In the rows, 128 means zero.
Each row of Z is roughly a mix of the hidden directions of one of several groups.
Z, 156 rows:
[[158 134  88 140 143 146 101 126 169 101 165 148]
 [135 145 149 153 138 171 148  96  94 123 162  96]
 [ 82 134  85 101 112 159 120 157 106 118 128 152]
 [136 167 112 150  99 121 125  77 133  96  94 134]
 [163 158 112 174 126 118 115 120 138  84 110 157]
 [120 150 145 122 152  85  94 113 160 116 138  81]
 [158 141  76  97 132 133 165 121 131 118 120 170]
 [ 84 154 120  98 119 138 110 173  86 129 122 117]
 [ 70 101 127 147 141 166 111 124 113 105 130 159]
 [197 138 145 131 143  96 129 103 143 144 118 108]
 [150 124 170 148  93 112 132 147 134 111 119 184]
 [ 91  95  91 161 129  94 104 119 130 152 156 125]
 [148 158 110 185 138 129 125 144 127  80 146 117]
 [123 108 120 125 168 124  84 132 177 106 160 117]
 [139 144 128 183 106 117 123 141 129  73 156 114]
 [137 138 137 103 113 113 144  78 107 133 151  73]
 [104 140 123 139 112  88 110 154 149 101 103  77]
 [155 113 147 146 134  96 136 110 186 162 137 108]
 [155 122 123 154 111 178 156 105 102 122 141 168]
 [146 125 139 150 157 170 153 108 184 144 114 132]
 [143 175 135 154 160 120 113 115 154 104 141  84]
 [166 119 110 160 139 158 146  75  99 117 141 124]
 [111 127 127  80 104  68 107 155 126 116 123 128]
 [171 139 109 144  98 106 146 107 142 174 154 109]
 [112 193 133 139 151 128  93 109 151 115 111 147]
 [101  91 118 106 101  98 135 118 130 176 112  95]
 [162  75  97 110 129 130 137 138 101 143  90 143]
 [104 118 118  97 138 167 127 142 105  82 107 166]
 [133 121  90 134 124 145 179 102 156 143 146 168]
 [125 182 119 110 104 162 140 129 111 156 138  87]
 [118 162 112 138 114  86 110 150 155 139 144  77]
 [101 136  77  97 107 170 150 137 139 143 135 152]
 [ 91 133 131 112 164 112 119 150 109 151  72 111]
 [131 104 128 103 121  71 107 104  96  98 108 146]
 [154  79 106 135 113 152 100 157 133 132  86 142]
 [ 85 123 103 156 114 124  92 118 105 162 147 163]
 [122 178 141 114 119 155 124 134 161 182 135 145]
 [148 130 110  98 178 149  96 118 146 162 136 157]
 [123 161 162 109 120  89 107 148 112  83 103 115]
 [135 167 178 109 115 115 135 138 128 133 114 183]
 [161 118 150  85 136 162  93 125 133 144  90 110]
 [179 160 145 152 125 136 162 122 114  91 118 104]
 [114 156 133 102 163 122  82 133 124 154 165  97]
 [ 83  91 117 143 121  91 168 134 139 153 116 108]
 [ 89  91 159 133 129 138 161 150 158 142  95 109]
 [ 96 134 133  94 121 103  78 128 145 143  98  92]
 [156 103 144 158 171 100 104  94 139 156 119 141]
 [129 182 122 158 151 169 102 131 105 131 109 148]
 [149 155 109 150 110 183 164  99 132 151 136 129]
 [ 93 140 136 103 101 145 153  84 113 165 110 105]
 [160 132 101 132 143 172 117 139 155 126 179 151]
 [ 76 120 132 161  89 121 107 151 111 115 157 108]
 [110 100 129 142  87 116 156 184 112 148 110 123]
 [121 136 101 116  95 114 136 130  86 154  84 165]
 [121 110 158 147 176 103  81 121 153 118 108 117]
 [152 154 161 112 153 110 163 118  76 133 110 115]
 [122 131  97 132 102  89 123 131  68 120  96 134]
 [106 176 133 145 151 138 150 155 122 180 111 140]
 [134 165 129 146 177 127 123  99  75 140 119 137]
 [109 104 141  79 123 145 128 143 157 178 135 154]
 [136 112 151  92 111 148 146 130 188 145 145 155]
 [ 88 128 108 124 121 154 154 131 144 193 132 114]
 [106  74 149  95 139 146 159 129 144 155 101 131]
 [111 128 174 118 151  91  86 141 126  91 112 120]
 [108 120 134 150  90 106 149 149 184 137  96 118]
 [116  79 133 140 154 100 115 140 119  96 117 177]
 [143 120  91 147 154  98  95 135  89  89 117 141]
 [ 82  98 128 119 125  88 102 172 125 138 119 104]
 [141 135 133 125 159 127 110 119 202 144 145 107]
 [131 107  87 132 124  83  89 135 147  95 128 157]
 [137 168 107 140 145 141 184  95 110 120 141 152]
 [144  89  91 113 130 127 161 128  97 116 100  86]
 [101 121 154 173 130 110 129  72 101 136 142 116]
 [ 97 148 140 165  72 113 135 169 131 121 127 122]
 [108 113 126 139 184 140  95 138 162 155 153 149]
 [161 114  84 152 126 117 126  96  80 107 116 143]
 [128 142 138 142 170  86 156  96 139 129 171 114]
 [159 107 138 175 136 149 161 148 147 101  97 111]
 [158 156  98 148  94 157 137 168 154 107 146 127]
 [ 97 145  99 115 131 122 137 137 159 115 180  86]
 [121 163  82 118 127 119 115 153 127 154 131 184]
 [161  84  88 123 103  99 116 138 137 108 126 164]
 [120  73 104 146 109 119 108 171 139 130 139 162]
 [164  93 135 149 105 125 113 142 145  78 112  95]
 [103 150 117 105 143 132 101 156  63 136 112 137]
 [136 155 122 117 167 120  99 115 180 163 130 103]
 [168 149 173 123 113 153 147 120  99 102 107 156]
 [115 122 177 124 145 124  91 164 149  91 135 102]
 [101 133  95 161 120 149  97 139 182 137 134 150]
 [ 82 105 115 157 116 112 124 148 173 153 158 138]
 [103 132  66 127 138 148 148 160 145 130 149  98]
 [124 172 128 119 161 114  77 144 153 142 155 109]
 [130 141 175 105 126 160 182 121 135 106 103 139]
 [109 129 188 121 116 145 184 141 121 115 138 122]
 [ 90 156 104 172 146 140 141  99  97 129 152 145]
 [189 117 159  99 134  92 139 140 128 113 104 128]
 [158  86 133 145 104 135 136 119  97  96  87 102]
 [130 183 127 109 158 132 128 110  96 117 100  89]
 [ 90 117 137 137 122 179 111  92 163 155 137 119]
 [102 175 149  92 144  97 112 107 112 146 103 110]
 [169  93 171 149 123  99 136 115 161 103 129 117]
 [141 142  99 145  94 137 155 100 119 165  86 153]
 [143 101 127 119 161 176 118 115 155 160 163 148]
 [125  91 107 139 118  69 114 158 161 121 121 111]
 [136 138 132 108 120 114 110 110 143 101 203 129]
 [118 102 141 121 140 101 173 116  88 167 105 108]
 [ 90 161 138  98 110  89  93 153 155 139 122 132]
 [135 124 164 122  90 191 128  97 122 121 142 124]
 [102 112 118  90 139 156 178 131 143 172 126 124]
 [130  89 101 127 110 175 146 139 148 158 168 122]
 [163 150 113 107 151 120 120 123 156  81 157  93]
 [112 120  89 148 141 133  85 112 181 103 126 121]
 [125  80 106 148 131 131 120 163 109 106 114 178]
 [168 147 112 106 159 170 171 143 130 124 141 146]
 [137 111 107  57 122 129 171 132 117 131 133 113]
 [143 185 150 150 159 134 148 125 103 118  89 127]
 [140  97 118  84 126 137 105 119 149  99 176 104]
 [155 140  79 132 117  99 112  95 125  98 121 168]
 [115 159 165 126 148 142 133 114 144 142 152  67]
 [154  76 112 134 117 108 130 126 127 133 169 174]
 [167 125 145 155 107  73 157 127 103 116 149 129]
 [127  96 125 169 107 174 157 108 140 163 142 126]
 [ 79 131 135 142 166 172 153 104 131 140 132 154]
 [153 161 157 115 107 141  92 126 111 110 140 180]
 [ 93 151  99 113 163 158 153 118 116 162 118  96]
 [158 159 147 113 174  97 147 154  90 125 124 130]
 [172 156 134 152 157 161 121  98 151  96 148 123]
 [182 129 129 124 132 143 155  86 142  87 135 148]
 [140 115 105 126 117 141 142  47 118 138 127 136]
 [153 175 104 103 149 142 116 167 139 127 140 167]
 [137 107 120 106 158 161 121 106  67 140 149 143]
 [157 108 147  73 151 121 146  83 119 142 141 119]
 [133 139 121 109 154 121 181 149 112 170 136  90]
 [160 105 153 164 136 118 100 137 135  70 127 137]
 [169 151 154 117 179 102 119 115 118 151 101 115]
 [133 159 136  86 150 126  97 151  97 158  97 106]
 [103 174 103 157 123  98 168 131 120 121 162 120]
 [115 122 115 108  69  93 135 150 141 144 100 158]
 [177 141 143 119 138 104 149 132 110  79 130  91]
 [147 136 131  93 175 108 144  84 110 151 154 134]
 [118  61 131  90 138 123 117 138 130 135 164 109]
 [161 176  89  95 123 116 121 144  99 108 112 116]
 [ 98 130  77 143  94 165  97 119 123 145 148 122]
 [129 179 157  79 128 106 140 119  98 130 109 142]
 [ 87 118 154 142 114 103 147 159 156 120  97  90]
 [136  99 152 155 165 118  75 103 135 156 114 124]
 [157 100 167 157 139 111 133 104 162  84 126 123]
 [105 177 114 127 151 150  73 114 130 133 149 111]
 [183 119 177 159 136 129 130 120 141 102 119 150]
 [139 162 141 145 137  64 116 143 113 142 136  91]
 [120 127 135 144 124 136 111 117 103 133 193  80]
 [ 93 141 135 106 149 192 153 114 151 140 121 132]
 [156 129 122 172  92 102 109 109 110 154 157 101]
 [115 112 167  94 144  83 134 149  90 127 112 105]
 [ 84 136 142 143 130 119 119  94  89 164  90 123]
 [146 166 113  88 143 112 118 165 125 144 106 171]]

Which row in each list fits none of the groups? There is exactly one, and every other row fits one group, some only roughly.
  z_927: [108 168 122 147 110 134 173 120 122 166  92 107]
  z_718: [ 83 111 151 119  99 108 139 138  79 141 126  94]
  z_801: [109 104 136 192 128 112 129  98 100 114 111 104]
  z_369: [108  94  97  94 130 113 141 149 164 144 171 117]
  z_225: [144 123 101 146  91 163 160 155 141 143  98 161]
  z_243: [143 124 106  60 142 162 113 146 149 148 126 124]
  z_19: [167 129 126 120 130 161 164 110 148 108 103 177]
  z_35: [123 117 132 154 164 120 117 127  93  79 148  87]
  z_857: [ 92 154 128 114 172  93  90 121 159 119 120 114]
  z_183: [151 130 174 123 185 145  97 128 117 117 150 141]
  z_477: [100 190 127 122 132 114 136 157 148 104 121  92]
  z_859: [116 128 156 128 114 157 149 128 192 168 121 134]
  z_222: [141  86  85 121 145 131 147 112 134 128 182 108]
  z_779: [ 90 152 114 121  79  91 135 118 131 127  87 114]
  z_469: [ 93 187 145 157 119 160 122 130 121 144 115 154]
 | z_225
  z_447: [165 108 102 124  90 135 136 111 114 118 137 186]
  z_354: [195 136 116 131 127  83 148 125 100 138 132 140]
  z_177: [184 168 158 111 101 129 121 148 115 104 123 142]
  z_410: [102 159 153 142  95 123 140 144 140 130 155  71]
  z_958: [158  89  97 100 126  91 104 107 102 107 144 140]
  z_653: [137  67 155 110 124 108  94 117 105 104 133 148]
  z_468: [107 123  73 127 104 129 128 128 137 185 151 140]
  z_903: [ 97 145 146 169 161  92 110 134  92 146 148 121]
  z_594: [129  84 122 147  86 168 121  84 122 132 133 148]
  z_931: [109 153  83 139  89 161 130 106 152 155 126 151]
 | z_177
  z_376: [160 124 173 152 146 158 118 160 134  88 149 121]
  z_784: [109 147 111  92 120 102 103 138 148 187 109 136]
  z_362: [143 111  78 121 114 101 119 151 140  99 178 124]
  z_168: [ 87 116 160 138 120  85 103 157 159 155 126 122]
  z_248: [146 127 105 136  68 113 155 110 130 124  94 162]
  z_6: [122 108 171 121 114 123 150 157 153  71 117 114]
  z_970: [ 87  81 147 144 114 121  87 157 100 134 133 135]
  z_373: [119  96 181 160 142 156 106 102 144 112 125 107]
  z_751: [203 131 106  99 125 123 132 106 138 128 107 131]
  z_929: [149 137 124 155 120 123 153  92 102 190 146 123]
 | z_168
  z_318: [ 94 109 127 144 118 100  86 149 173 105 111 109]
  z_711: [156 105 128  71 158 123 109 129 150 113 142 165]
  z_505: [146 105 137 148 144 126 152  83 126  98 134  74]
  z_252: [101 155 154 128 115 103 132 108 111  94 124  71]
  z_420: [176  67 124 123 124 132 101 124 147 110 134 105]
  z_359: [ 92 184 154 133 150 127 120 148 170 143 125 118]
  z_867: [ 95 114 175 118 109 143 145 149 105 116 163  92]
  z_719: [157  98 148 135 115 137 173  94 132  83 143 115]
  z_80: [160 144 101  99 118 153 135  98 125 139 166  84]
  z_293: [144 132 100  98 159 152 154 138 147 130 185 142]
  z_568: [114 100 145 124 144  78 145 119 122 168  84 134]
  z_688: [136  81 184 119 137 139 128 113  84 131 120 139]
 | z_80
  z_974: [ 95  77 107 142 105 116 162 103 115 153 147 118]
  z_616: [132  95  90 161 122 132  87 118 141 115 173 112]
  z_333: [135 132 136  92 178 114 107 103 146 133 148  81]
  z_428: [110  77 145 131 126 151  93 163 143 132 160 153]
  z_928: [122  86 123 110 110 160 117 137 171  81 114 138]
  z_858: [138 130 165 161 144 119 138 114 104  89 113 178]
  z_327: [ 76 145 143 108 132 123 163 159  92 155 135 142]
  z_606: [129  66 160 121 104 129 161 111 125 151 101 135]
  z_416: [183 144 110 121 118  88 176 122 134 133 133 146]
  z_190: [130  75 102 110 131 137 143  95  80 143 122 110]
  z_971: [103 152 103 168 163 142 116 106 175 146 127 137]
  z_825: [141 113 173 158 148  84 153 122 103 104 138 152]
  z_762: [106  89 126 145  77 146  89 134 153 105 140 122]
  z_124: [160 104  97 108 121 117 158  85 134 108 140  87]
 | z_858
  z_402: [ 68 132 155 151 150 100 117 157 122  98 134 121]
  z_489: [102 124 123 111 101  96  62 113 116 128 130 104]
  z_923: [146  97 105 129 113 101 120 110  78  93 162 124]
  z_156: [149 142 100  85 143 120 152 142 139 184 114 146]
  z_649: [129 154  89 148 157 105  94 121 178 110 133 124]
  z_200: [166 167 142 124 151  83 172 120 144 125 132 117]
  z_371: [127 169 138 146 144 174 128 154 126 138 110 178]
  z_303: [161 146 104 103 110 115 142 121 164 103 163 168]
  z_985: [ 75 119 126 148 154 110 126 138 168 157 111  97]
  z_956: [113 167 179 163 109 108 116 135 134 104  97 122]
  z_448: [128 137  94 123 168 122 115 181 163 134 159 123]
  z_644: [131 130 119 108 100 143 152 138 124 142  89 193]
  z_691: [105 145 125 181 126  99 114 135  91 132  84 133]
  z_33: [113 164 163 132 136 105 133 127 124  83 133  77]
 | z_303
  z_832: [151  85  83 123  88 101 134 108 119 126 113 152]
  z_52: [115 116 114 125 188  98 100 169 125 139 139 108]
  z_279: [129 105 168  90 129 154 133 134 136 116 155  75]
  z_117: [117  62 113 113 111 123 142 109  99 153 103 113]
  z_830: [172 136 115 138 185 121 150 127 138 117 151  92]
  z_972: [165 147 108 107 132 125 121  92 182 161 132 138]
  z_991: [127 151  93 152 124  86  88 137 122 108 166 149]
  z_959: [132 133 119 205 121 160 142 130 109 115 141 134]
  z_534: [118 177 150 124 123 147 184 128 125 118 149  95]
  z_382: [162 137 123 131 176 138 133  71 126 119 132  96]
 | z_52
  z_782: [151 108  84 146  86 127  76 112 138 131 127 120]
  z_328: [162 164  83 132 137 154 160  93 133 136 151 120]
  z_231: [166 180 131 148 125 126 115 118 152  88 159 133]
  z_451: [144 140 107  96 144 137 133 131 169 185 157 116]
  z_297: [ 83 138 146 122  99  76 110 127 143 143 146 159]
  z_892: [128 149 131  64 135 154 122 152 150 115  95 106]
  z_356: [114  96 162 101 170 121 113 113 141 121 145  82]
  z_924: [125 147 127 137 165 116 110 119  72  99 135  87]
  z_515: [155 166  93 159 115 126 132  93 156  93 116 119]
  z_994: [ 91 145  99 155 127 133  98 120  78 162 144 131]
  z_203: [102 173  93 119 176 109 128 126 111 162 127 125]
  z_576: [142 136  84 183 134 144 156 102 154 138 115 143]
  z_264: [121 139  94  81 126 153 147 133  93 159 144 161]
  z_43: [126 102  99 134 184 100  99 120 137 134  97 103]
  z_7: [116 107 157 122  92 159 123 142 167  86 121 100]
 | z_451
  z_787: [165 127 121 104  69 148 142 115  94 106 137 138]
  z_821: [172 128 102 120  69 123 123 132 127  85 129 121]
  z_56: [104  95 110 164 136 132 130 110  94 134 144 182]
  z_548: [110 119 167 126 157 139 162 126  97  91 102  96]
  z_664: [108 153 105 163  93 115  95 156 119 169 134 144]
  z_690: [129 128 171  90 124 161 129 139  98 177 112 117]
  z_524: [145 104 133 188 111 100 104 125 109  99 103 140]
  z_488: [155 153 140 151 152 102 158 101 170  94 131 110]
  z_872: [175 115 120 178 141 112 157 164 116 117 122 147]
  z_773: [108 139 143 168  75 172 126 124 138 132 104 144]
  z_790: [173  66 124 110 136 116 153 114 120 113 152 122]
  z_651: [181 124 110 138 134 182 125 115  94 109 113 129]
  z_844: [162 119 163 169  91  85 104 120 124 119 131 121]
  z_432: [148 102  87 165 151 126 143 146 113 154  92 152]
  z_315: [137  97 134 141 136  94 109 102 102 134  73  99]
 | z_844
  z_485: [ 99  98 126 135 111  75 121 111 140 118 176 110]
  z_79: [104 149 136 138 176  83 116 136 101 167 118 132]
  z_813: [161 116 187 112 160 136 138 132  94 117 137 105]
  z_216: [145 137 140 161  95 153 156  84 148 129 160 105]
  z_343: [164  97 103 165 133 105 135 127  91 128  87 140]
  z_159: [145 114 156 108 166  89 125 127 120  88 134  87]
  z_895: [100 100 151 124 166  96 128 157 135 100 113  87]
  z_476: [156 117 107 129  81 147 124 171 120 113 152 166]
  z_424: [141 123 157 120 117 144 195 138  93 144 149 119]
  z_45: [ 99 141 158 108  82 113 133 136  81 131  95 139]
 | z_424
  z_623: [ 80 126 130 107 179 115 105 155 141 150 107 144]
  z_131: [132 117 120  88  97 119 162 107 105 147  82 154]
  z_394: [121 132 132 132 109  90  83 106  81  98 117 107]
  z_312: [161 113 102 100 109 138 128 115 119 146 137 192]
  z_235: [164 149 114 157 141 128 157  78 120 166 144 128]
  z_74: [ 80 127 163 156 122 111 178 114 138 153 133 130]
  z_348: [ 84 107 134 121 108  83 131  91 101 150 148 143]
  z_946: [144 198 146  95 128 147 118 139 108 116 137 148]
  z_530: [146 194  95 121 121 132 142 111 153 119 126  96]
  z_753: [156 112 158 131  97  76 114 154 142 132 134  90]
  z_50: [106 125 138 107 174 107 107 128 130 143 137  67]
  z_933: [154 110 142 134 132 119 147 137  72 137  76 111]
  z_280: [128 133 159 104  92  98 138 155 118 110  73 117]
 | z_933
  z_874: [166 140 129  67 139 146 163 131 147 130 104 139]
  z_641: [133 160 120 150 166 121 117 168 178 106 131 113]
  z_601: [195 146 133 103 113 150 134 107 131 104 111 106]
  z_160: [101 183 139 123 151 161 162 117 138 105 148 143]
  z_764: [142 164 127  71 127 146 120 149 160 120 165 124]
  z_383: [133 104  96 140  63 101 151 124 125 128 105 145]
  z_947: [134 150 177  86 146 109 131 160 107 133 104 104]
  z_411: [126  62 107 108 161 105 111 116 109 120 123 108]
  z_643: [124 122 125 116  71 139 145 151 136 135 117 187]
  z_778: [ 91 126 129 155 159 104 127 135 109 120  96  74]
  z_512: [101 143  98 151 137 108 133 180 163 148 104 147]
  z_494: [ 92 134 170 152 157 118 114 168 140 155 101 138]
 | z_160
